rotation ticks, each row followed by its count of ticks
The counts run from 0 to 566.
[  9  -6   7  -9 -12   0  -3  16  -8 -12  -4 -12 -14   9   7  -1   3  29
  -1  22   1   2  -1 -10   2  27  -5   7  10  12  -3  10  11  18 -10   6
 -15 -15  -5 -25   5  -5  10  -1   8  -3 -18 -11 -16  10   6   6  -1   0
  -5  11  -1  10 -13   2   6  -6   8   2   1   1] : 293
[  0 -13   6  -8  14  14   6  17  -7 -10   2 -12  18  23  18   8   9  10
 -20  28  12   3   7  -6   7  18  11   3  -4   4  -4   9  21  -5  -8   1
  10   1   5   0  -1   0  -4   7  -4   8  -7  -9 -11  -8  -3  -5   6   5
   7  11  -3  17  -3  -8  11   4 -10  -1   6  19] : 219
[-13 -15  -1 -21  17  12 -17  20 -21 -11 -10  -6  12  17   4   5  -4   9
 -19  10  -4  18  -7  -8  -1   5   8  -1  -3  10  -5   2  31  15  -6  10
  -5  -5  -1  10   4   8  -4  -4  -2   5   0   9 -10 -14  10  -1   9  -5
 -12   9  -6  15 -14  -9   0  -2 -12  14  -2  15] : 370
[ -8   6  -8  18 -16   9   3   6   3 -13  -8 -20  -1  20 -18  11  -7 -10
   7  18  -7  -6  14 -11   3  18  -7  -4  -2  -3  -9   0   1  18   9  -2
   9  14   1  -4  16   0  -4  -6 -14  -9  -1   6 -11   5 -15   5   9  14
  12 -23   0   1 -13  -7  11  -8   8   2   0 -14] : 154
[  3   5  -3  -1   1  -6  15   5   8 -11  15 -14 -13   4   5   8  14   1
 -19  13   2   6   5   2   8   4   9  -9   2  -7   1  23 -22 -12   8   3
  -7  -6   6  -7  -2   1   5  -2 -25  33 -17 -13   3  -9   9  14   0  -8
   5   0   7  -1  13  -3  -9   5  14 -16  18  -8] : 506
[  0  -4  -6  10 -21  -9   0  -2  -4   1  -5 -10  -8   8  -6  -5 -19   3
   0  13 -21  10   7  -9   0  24  -7   9  -5  -2   0  -1   0   3   6 -16
  -7  28   1  -9  -2 -14  12  12  -8  11  -9  -9   6  -5  13  19 -11  18
  10  -2  10   6  -3  19  -3  -6   6  -7 -10 -13] : 5
[ 22 -17  19 -11   7   6  -3   1 -14  -1  -9   5   6   2  11  -3  -2   6
   7  13  -5  -6 -22 -11  23   9   7  -9   9  -3   8  16  19 -14  -9  13
  -5 -15   8  18  10  -5  -7   0   7  -5  -2   3   4  -2  -2 -13   0   6
   0  13  -8  -3  10  13   8   2 -30  -7 -10  10] : 135
[  2  -2   6  -7 -23 -11 -12   6  -2 -16 -19  -2  -9  -4 -11   9 -12   4
  -9  21 -11  -6 -13 -17  22  -3  -7 -12  18  -2   3  12   4  -6 -16  14
  -1   2   6  12   0  22   1 -22  -9   1  -9   6   9  -5   5  -9  12 -10
   1 -16  -8  -4  12  -5   6   6  -3  -6  -5 -11] : 44
[ 22   1  18   2  -9 -13   9  -5   7   7  -7  12  12 -13   2   3  12  -6
   4  -5   3  -9 -17   5  18 -16   4 -21  -2   0   0   9 -17 -26  -1   9
   4   3  14   6 -12   7   3 -16  -1   2  -2   2   7  -2 -11 -13  -1 -18
  -7   4  -8 -10  10  -1  -9  10 -18 -10 -11 -16] : 37
[  9 -10   6  -5  -8   3   1   8 -16 -11 -16 -17 -14   8  13  -8  -2  20
   3  22  -1  -3  -5  -6   8  30  -2   7  14   7   4   7  17  13  -3  -2
 -22 -16   0 -15  10  -6  18   0   4   6 -16   1 -11   4   5   6 -12   7
  -7  14  -1   5  -3  14  -1  -5  -7  -2  -4  -4] : 294
[  4  -2   8 -13   1   6  -6  16  -9  -4 -13  -2  23  17   0  -7   4  13
   8   9   2  -3  -3  -8  -6  18   5  -6 -12  11 -16   4  33   6   2   1
   2  13  -4 -12  -8  -9  -1  -1   4  -8  -1   4 -11   0 -11   1   6  -7
  -9   5  -5  11 -28  -6  -4  -7   2  19 -15 -19] : 378
[ 12 -10  14   6  16  -3   4  -7   3  16 -11   5   7  -5   5   0   9  -7
   9   1   3 -16 -18  -9  15  -5  14 -13   0  -8  -3  15  10 -31   2  14
  19  13  20   2  -3   9   3   5   0   6   0   4   8   3   4 -16  -8  -2
  11   5  -2 -13   2   9   2  -1 -11  -6 -19 -19] : 425
[ 22   2  12   6   3   0  21  11   3   8   9   7  33   8  15  -1  13 -11
   8  -3  10   0  -3   5  13  -1   3 -16 -14   3  -2   2   0 -20   4  -1
  -1   1   5   0  -5 -19  -6   6   2  -2   8  -6  -2  -5 -26  -4   8   2
  -4  11 -12   6   6   8  -8   7 -21 -15  -1   0] : 225
[ -2  -1  12   2  12  -3   7 -11   1   6 -15   1  13   1   9   3   8   1
 -19   3  18  -1  -2   1   3  -7  19  -3 -15   0   1   5  13 -31   9 -10
   7  19   8  -4 -16  20  13   1  -1  28 -10   9   3  -7  -3  -4  -7   9
  11   4  16  15  -1  -8  -3  -5 -15 -12   0  -6] : 417
[ 14   4  15  -9 -22  -1   6  21 -11  -8   6   8  14   6 -12  -5   6  16
   6  12   2  -7   1   1   5   7  -4  -2   3   7   1   2   0   8 -10   7
  -4  -4   2  -7 -14  -5  -3 -13   9 -23  -8 -19 -12   7 -29   3  19  -1
   4  -3  -5  14  -4 -13   0  -5  -2   0  -2  10] : 141
[  5  -8   1  -3 -13  18  -4   1 -10 -12 -13 -16  11   8  -2   0  -9   9
   2  26 -10  -4   3  -2   0  20 -13   3  13  13   4 -13   9  15 -15  12
  16   5  10   6   4   5   1 -15   9 -17  -6   2 -14   1 -10  -5  -8  14
  20   3  -9   4   5   0  19  -4 -15   2  -3   4] : 145
[ 18  -7  15  -6   3  -3  -4  -8  -5  -2  -8  -6 -14   7 -10  -4  -4   7
   5   9 -15 -14 -14  -8   8   3   4  -8  16 -12   7  28  -2 -17 -10  25
  11  -8  13  15   5   3   3 -16  -8   1 -21  -2   5   8  10  -4  -2 -10
  16   2 -14 -11  22   5   6   8 -10  -9 -13   3] : 433
[  1   4  -4   1 -29  -3  10   3   2  -4  -5   2  -9 -16 -24   4   4  -3
 -18  12 -15   2   9  18  -3  -6 -17  -9  13   9   9  -9 -24  18 -14  14
   5   7  11   6 -12  15  -2 -27  -8   1  -4  -3  -6  -4  -3  -1 -10   1
  14  -8   1  -2  14 -10   4  -6  -5  -3   8  -4] : 345
[ -5   2  11  -9   7 -15 -14  11 -16  -4  -9   9  -6  -3 -18  -9  -3   4
   2 -19  -5  12 -19  -2   9 -16  10 -25  -4   1   0  18  17  -9   2  -2
 -17   9   4  -3  -5   1   4  -5  -3  14  -3  13  13  -8   3   4  14 -11
  -8  -2   1  -2  -6   6 -24  -4   7   1 -10 -18] : 278
[  0  -8  12  10  13  -5  15   0   3   7 -10  -3  10   5  16   9  15  -2
 -16  11  19  -3  -2  -9   7   6  19  -4 -13  -5 -12  19   9 -31   8  -2
   2  10   2 -12  -8  19   4  10  -5  19  -9   2  -7  -6  -6  -6   3   6
   2   1  18   6 -16 -14   8  -9 -10  -7   3 -14] : 416
[  5   1   6  13 -21   5   6   4  -4 -10 -17  -2   6  -7  -3   7 -12  -2
  17   9  -3   4  -3   0  17   9 -24 -10   6  10  15 -17  -1  14  -7  -2
 -17  -2   8   8  14  -2   0 -17   0  -6   4  18 -14  -1 -16 -14  -7  15
   4  -5 -11  -3  12  12   9   1 -25 -10   4  -5] : 147
[  6 -10  -2 -13 -11   5  -7  -5 -17 -14 -18 -11  -1   3   8 -11  -8  27
  -2  22  -7   9  -9  -5   5  19  -3  14  16  13   5 -11  12  16  -4  -7
 -11  -1  10  -7   0  -4  15   1  11   6 -10   1  -8  -1   5  -1 -19  12
  11  17  -5  10   1  19  -3   5  -9   0  -3   7] : 295
[ 10   0  -2   6  -6  10   7   0  -6  -9  -6 -21  10  15  10  -9  11   8
   8  22   5  -8  10   2  10  19   6   5  -3   1 -13  -5   1   1  21 -21
   3  10  14 -15  -5 -16   9  18   1  17  -8  -7  -5   6 -11   9 -15  16
  20   7  -1  10 -11  15  -6   2   5  -3  -7 -11] : 303
[  4  -9   4   7  -4  -6  -1   3   1  -4  -3 -10 -30  -6  -1  -8   8   7
  11   3   1  -9  -2  -8  15   8   2  -6   7  -9  -4  12 -11   6   7   3
  -3  -3  17 -19  18 -12   0  17  -3  11  -4   0   3   9  20  -7 -15  -2
   6   4  -5 -28  -1  22   3  -3  18   1  -1 -24] : 200
[ -1   2  -3  -3 -15  -3  21  -4  17   5   9  -6  -9 -15  -2   0  15   5
 -17   7   4  12  17  12 -18  -3  -7   2   6  13  10 -11 -29  17  -5   0
   9   5   9 -11 -10   1  10 -10  -9   6 -11  -9 -17   2  13   5 -25 -13
   8  19   8  -1   8   0  -3  -1   3  -2  10  -2] : 496
[ -6   1   0  -5 -13  -3  -2  17  -2 -13  -1  -3  16   4  -6  -3  -3   9
  14   3   3  16   0  -4 -12   6 -20  -6  -6  22  10 -17  15  22 -20  -2
  -4  16 -13  -4  -7  -7  15 -22  -2  -7 -11   8 -12  -9  -1  -4   0 -17
  -6   9 -16  10  -1   0  -2  -1  -3   5  -6  -1] : 382
[-12  -4  -7   9   0   1  -5  -9  -5   9   0  -4  -3  15  -9   3 -13 -11
   3 -12 -17  15   2  -2   2   1  11  -6 -15 -17 -10   6   0   1  28 -12
  -6  16   4   1  16  -4 -11  13 -11   5  15  11  11  -5  -5  10   9  31
  -3 -14  18   7  -8  10 -10 -10   5   2  -5  -4] : 164
[ 20   3   7  -6   0   0  16  10   0   8  14   7  36  16   6 -10  14   1
   1   6   4  -8  -3   6   6   4  10  -4 -19   1  -9  -1   5 -15   9   4
  17  14   7   1 -19 -21  -4   3   3  -6   4 -12  -8  -1 -27   0   7  -2
   3  14 -12   9  -3   1  -9  10 -12  -4  -9   0] : 226
[  0  12  -5   8 -17  10   2  -1  -3  -2  -6 -18   7  19 -23   3  -2  -4
  12  17 -12  -8  15   3  -1  17  -1   2   0  -4 -15  -9  -8  17  10   2
  21  18   9  -4   1  -6  -5  -1   2 -12   1  -7  -8  12 -19  11  -2  18
  22 -17  -5   0 -10  -1   4  -5  11   5  -8 -12] : 153
[ -2 -15   6 -17  14   9 -14   5 -10 -14 -10  -8  11  14  15   9  -2   3
  -4   7   8  20 -12  -8   5  -1   2  -7   2   9   1   2  23   5  -4  -4
 -14 -10  -2  12   8  10  -6  -6  -7   8   0  24  -8 -12  -1  -8   8  -6
 -25  11  -9  10  -4  -5   3   7 -22  10   1  16] : 371
[  8   0  24   6  -2 -19   0 -11   9  14  15  15  13  -2  -3  -1   0   1
  14 -27  11   2   1  -6   5 -14  11   4  -8  -9   4   9   1 -25  -1 -13
  -7  10  -4  -5  -3   6   0  -9   4 -10  -4  -4  11  12 -19 -11  17   6
  -5   7   8   8  11  -4   2  -2  -7 -16 -11  13] : 327
[ -3  -8   5  -7  29   1  -6   1  -4   9  -4   3   1   5 -13 -12   7  -2
   8 -18 -10   3  -8   1  -6 -11  13 -13  -4  -9 -10   9  11   3   8  22
  23  13  13   0  -4  -6 -13   7  -3   5   6  10   3  -3  13  -5  -2 -16
   0  11 -13 -12  -6  10 -14  -9   2  18 -16 -12] : 275
[ 17 -11  30  -1   3 -12  13 -14  -8  19  -8   5   2   8   0  -2  -2  -1
  -2   3  -3  -3  -7  -8  -4  19   6   5   0  -4  10  24  16 -20  -7  11
  -6   2  -4   0   0   9  10  -9  -2  -5 -17   0  -5   7   4  -4   4  18
  -2   2  17  15   4  -8  11 -22 -24 -15 -10   2] : 331
[ -4  -2   8  13 -32 -19 -12   3   4   4  -7  13  -4  -4  -5   2 -18  -3
  10   2  -8  -3  -5 -23  17   8 -11  -4  -9  -9   3   9   2  -5 -10  -1
 -16  20 -11  -7   5   6  -5  -3  -1 -21   2   1   2   0 -10  -5  19  12
  -2 -22  10   3 -10   0   9  -6   2  -8  -5 -21] : 240
[-14   1  -2   9  -4 -10  10  -4   1  -5   1  -5  -8 -11 -13  -3  13  -2
  -8  -5  11  10   9   3   8 -18   4  -9   0  -2   8  -3 -17 -10  13 -17
   0  14  20 -19  -3   1   9   0  -9  32  -2   1  13  -7   6   0 -10   4
  19   2   8  -9   2  11 -16   7  16 -11   6 -15] : 503
[  5  -5  12  -3 -17   2  -4  22 -15 -13 -22   7  21   3  -2  -4  -1  12
  -7  21   0 -12  -6  -4  15  12  -2  -2   0   8  -1   0  25   2 -18  10
   0  10   0  -9  -7   3  -7  -1  18 -15   1  -5  -7  -4 -20 -11   8   9
   9   0  -2  13  -7 -12   8  -8  -8  -3  -7  -1] : 529
[ 19 -17  16  -8   1   3 -12   3 -17  -1 -12   7  16  -3  -2  -7  -9  11
   7   7  -7   2 -20  -5  15   2   5  -3  12   1   1  -3  19  -6 -10  14
   8   0  13   9   0   1 -11   7  24 -15   7  -1   4  -1  -6 -17   1  14
   2  16 -11   7   4  14   7   2 -23  -3 -14  14] : 136
